One turn or mirror swaps these rows in pairs. Which row does each one swap with?
peko: [ 13 -12   3 -13 -16  38  56 -23   3   4  16 -25  11  18 -17  -9  -7   9
 -18  -6  -3  12  12  -2 -11  -3  24]
kov: [  0 -17  19  -5 -27  19  44  -2 -15   2   2 -28   9  17 -16  -2   2   0
 -22 -10  11  11  23 -11  22 -41  24]
suzag: [ 16 -17  13 -11 -20  15  41 -14 -14   7  -7 -25   5  15 -19  -7   5  15
 -16 -22   8   9  33  -8  11 -50  10]
Kadu: [  3  -5   2  -3   2  18  21 -17   7  26  25 -17   8   8  -4   7 -12  22
   7 -19 -17  39  18 -13 -25 -14  25]
suk: [ -3 -10  -3  -8   8   7  11 -24  -1  -1  12 -20   5  22   4   1  -5  14
   3 -11 -21  29  23  -9 -12 -29  23]
vezi: [ -9  12  19   7 -13  10  21   0 -20  15   4  -8  16  -3  -5  -1 -24   4
   5  -9 -12  11  26   0  15 -27   6]
seler: [ -4  -8   2   8   0  14  17 -22   5   0   6 -11   4  13  -1   0   1  19
   0 -21 -16  31  10  -3 -29 -34  21]
per: [ 15 -17  19 -17  -9  14  37  -8  -9  16  10 -23   3   7  -8 -12  -3  11
 -13  -7  21  13  33 -14  15 -47  15]
luv: [ 20 -24  25 -35 -29  29  46 -18   8  17   2  -6   4  -3  -5   3 -13  -7
  -6 -21   0  17   8 -17   9 -30   5]
dif: [ 15 -15  -9 -19 -26  26  49 -15  -8  11  16 -32  12  23  -7  -3   6   5
 -17 -17  -7  21  15  -5 -17  -9  25]
geda: [ -4  -9  30  -3 -23  28   8 -18 -18  10  12 -19  29 -20 -11   5 -15 -15
  -7  -9  -5  22   8  17  -1 -26  15]
gasun: [  2 -11  12 -10 -25  27  47 -18  -7  15  24 -48   8  14  -8 -12  -2   9
 -16 -14 -20  24   7   4  -7  -8  23]
Dira: [ 13  -4  32   9   8  25  29 -19 -18   6  12  -7  11  -4  -1  -8  -6 -15
   8  -7  -3  -1  10 -15   4 -31  16]
setas: [ 16 -41  10 -21 -25  23  20 -17  15  19   5 -11  15 -11 -11  -6 -13   6
 -12 -23   8  28  13 -13  -1 -34  17]
sepes: [ 24 -36   9 -24 -29  25  34 -17   3  11  12  -7   7   2  -5  11 -27   9
 -10 -19   9  14  -1 -19   0 -23  17]
gizor: [-24  -8  30  -3 -19  31  24  -4 -31   8  -2 -10  17   5  -7  10 -15  -4
   1 -10   2  35  11  -1   8 -32   5]
ked: [-14 -13   9  -9   5   4  20 -23   1  -5  26 -24  -1   8  -6  -9  -6  20
  -1 -23 -18  23  22 -11 -15 -20  28]
goge: [  1 -11  31  12  10  29  24 -11 -11   4   4 -12  24   2 -12   8 -16  -8
   9 -21   3   8  19 -26   8 -26  24]
pomok: [ 11 -14   7  -2 -32  16  42   1 -14  -1  -1 -16   3   8 -18 -10  -1  -2
  -5 -25  17  16  17 -15  14 -43  13]
Bifi: [  7 -34  13 -28 -28  26  53 -31   4  20  -5 -13   3  -2 -17  13 -17  10
   5 -22   0  28  10 -18  -3 -19  11]
Febud: [  1  -4   0 -26 -13  36  34 -19   8  15  13 -19  16  15  -8 -10   0   1
 -26 -19  -8  10   3  14 -11 -14  27]
Lus: [ 18 -25   7  -8 -32  25  42  -9  18  26   6  -9   8  -6 -13   5   6   3
 -10 -24   1  29  19 -12   5 -31   1]
ganol: [ -3 -13   1  -2   7  11  13 -23  -1  -2  22 -19  -7  15   6  11 -10  14
   4 -11 -14  21  25 -10 -21 -28  27]
Dev: [ -6  -8   4   5   2  13  11 -31 -11 -11   8 -14   3  15  -4   2 -10  21
   0  -4  -5  28  25   1 -15 -15  26]
katig: [ 19  -3  -6 -13 -25  29  48 -26  11   8  18 -22   3   9  -9  -8  -2   8
 -26 -16  -1  19   6  -6 -15 -10  23]
tosas: [ -3  -7  26  13 -21  23   8  -6 -17  13  17 -13  12 -12  -3  11  -9  -1
   4 -12 -16  30  17   9  15 -22   4]
runi: [ 13 -15  31  15   7  31  33 -21 -21   2  17 -16  11  -4  -7  -7 -18  -3
   5 -10 -24   4  21 -15   0 -33   9]
Bil: [  0  -2  30 -11 -16  17  16 -27 -22   4  18 -14  26  -9 -14  31 -15  -1
  -4  -8   5  22  20   9  -9 -28  22]
tirin: [-31 -11  25 -10 -24  15  17 -15 -17  13  10 -16  14   0 -15  15 -25  -1
   4 -14  -3  30  16  10   5 -23   4]
Keri: [  1 -12   0   2  -2   9   8 -33 -10   6  25 -20   4   4   5   3 -10  11
   2 -11  -9  27  32  -1 -22 -11  18]
vid: [ 18 -25  20 -17 -26  30  48 -33   6  20  -2 -15  24   1  -7  -2   0  -6
  -1 -30  17  18   8  -7  -2 -27   9]
Keled: [ -6  -7  40 -18 -11  18  10 -12 -15   5   5  -9  13  -6  -3  20 -18  -2
   4  -5  -6  26  22   5   5 -38   6]
muma: [  5  -9   9  -8 -24  28  45 -11 -13   7   9 -25  10   7 -10  -7 -20  -2
 -15 -19  24  19  35 -19  18 -44  20]
losol: [-15  -6  28  -2 -22  31  20 -11 -25  18   8  -8   9 -12 -21  13 -30   5
  -9 -15 -10  18  20  12   6 -40  11]
teno: [  6  -4   5   5   5  24  13 -18 -17   2  17 -13  11  14   0   6  -9  21
   3 -14 -16  34  16   0 -27 -17  27]
Mibo: [  3  -7  41   9   8  32  22 -10 -14  16  12 -11   4 -10 -15  -6 -18  -5
   5  -9 -17  22  25 -23   7 -29   4]
Birus: [ 12  -8  39  22   4  22  30 -19 -15  14  24 -14  19   0 -14   0 -17   0
   9 -11  -9  23  15 -21   9 -30  12]
gabab: [-23 -12  26 -13 -18  26  24 -12 -24   1  10  -3  16   1 -13  23 -22   7
   6  -9 -14  22  13  16  -3 -28  13]
kol: [  9 -17   9  -1 -30   8  41  -7  -8   9   6 -15  10  20 -18  -5   0   0
 -17 -13  14  15  19 -15  18 -48   9]
reva: [ -3 -14   2  -8   5  18   6 -34  -1  17   7 -30   0   3   7  -2 -17  11
  -6  -5 -12  34  17  -2 -20 -15  21]
Savo: [  6   3   0 -12 -23  22  54 -24  -1  10  26 -37  12  12  -9 -12  -9  -1
 -26 -16  -6  15   7   6 -15 -16  19]
non: [-10 -30  28  -4 -11  22   7 -11 -20   2  21 -16  22   1   8   5 -24   6
   5  -8   0  23  22   9   2 -36   9]
dip: [ 12  -9  10 -12 -19  13  52 -12  13  32   0  -9  12  -4 -12  -8 -12   6
  -2 -20  -5  12  31 -27  10 -24   7]
fitu: [  1   4   4  -7 -12  28  52 -14  -2   4   4 -41   4   8 -11 -10  -7   8
 -16 -10  -1  17  -6   1 -23 -18  14]
gola: [ 11 -11  34  22   8  31  34 -22  -8   5  12  -7   7  -6  -6  -3 -16   1
   8 -15  -6  25  15 -27   3 -36  25]
Nudo: [ -6  -7   3  -3  -4  15  13 -15  -2   6   8 -24  -4   8  -1   1 -13  13
  12   0 -22  28  36  -7 -21 -10  21]
surab: [  4 -36  17 -14 -24  23  37 -22   8  31  -7  -9   3 -10 -23  11 -16   1
  -8 -26  -7  14  16 -25   3 -27  11]
Kemu: [ -4 -32  25 -20 -19  31  49 -19   3  21   7  -3  12   3 -13  -1  -8  -1
   0 -28   0  36  20 -31   8 -27  12]
kefe: [ 15   8   3 -16 -11  35  53 -20  -3  16  14 -38  15  21  -8 -10  -4   5
 -13 -11 -14  18  -1   4  -7 -16  19]
nor: [ 10   8   3 -19 -24  36  48  -9   5  12   6 -18   2  17 -17 -14  -1  11
  -5 -21 -10  12  13   8 -13  -9  24]
Nez: [ -4   4 -12 -12 -31  17  34  -5  -9  18  15 -26   8  23  -6   2  -1  -2
 -12 -15 -10  19   1   6 -11  -9  21]
fuf: [ -7   5  33 -12 -17   9  29  -6 -14  -1   8  -9  23  -4 -22  24 -13   9
   4  -6  -9  19   8  10   7 -30  14]
tof: [  7 -14  40  13   4  24  34  -6 -14   5  22 -21  21 -11 -16   1 -12  -2
  15 -12  -8  24  28 -21   0 -30  17]
Neke: [ 16 -25   9 -22 -30  11  51 -24   7   9  10  -7  -1  -8  -7   9 -25   6
   7 -12  -7  28   9 -27   7 -28  10]
miv: [ 18  -5  -3 -12 -17  33  42 -11   3  16  13 -23  16  18 -10  -5  -1  13
 -19 -18   4   8   3  13 -15  -5  15]
Mepe: [ 13 -31  14 -21 -29  35  35 -12   3  27   1 -12   8   3 -24  -3 -21  -9
  -8 -16  12  19   6 -15  17 -24  11]
Bivan: [ -4  -3   8   5   3  11   4 -17  -6  -3  20 -23   8   8  -1  10  -9  21
 -10  -3 -13  24  18   1 -17 -10  25]
vana: [-13 -12  28  -3  -7  24   5 -20 -12  15  11  -2  18  -7 -23  14 -20 -12
   5  -7   3  29  29   1   4 -38  15]
Dogif: [ -4 -28  15 -20 -22  29  47 -21  19  27   4  -4  11  -1 -20   5 -23   3
   2 -29   2  29   4 -16  -3 -21   2]
zeduz: [ 15   6   9 -16 -17  35  54 -18  -4  13  14 -39   2  20  -9   1  -4   7
 -14 -17  -2   9   1   6 -11 -14  26]
kom: [  1 -11   8   3  12   2   7 -22   5   1  12 -22   6  13  -2   2 -13  22
  -3 -19 -12  24  11  -8 -20 -19  22]
lom: [  3 -10  16 -14 -26  20  39  -2  -7  14  -5 -11  -4   9 -24 -11   3  -4
 -19 -20   8  12  25 -15  17 -43   5]

gabab is swapped with Bifi
pomok is swapped with tof
losol is swapped with surab
vid is swapped with non
Mepe is swapped with vana
dif is swapped with teno
gola is swapped with kov
vezi is swapped with dip
peko is swapped with Dev
goge is swapped with muma

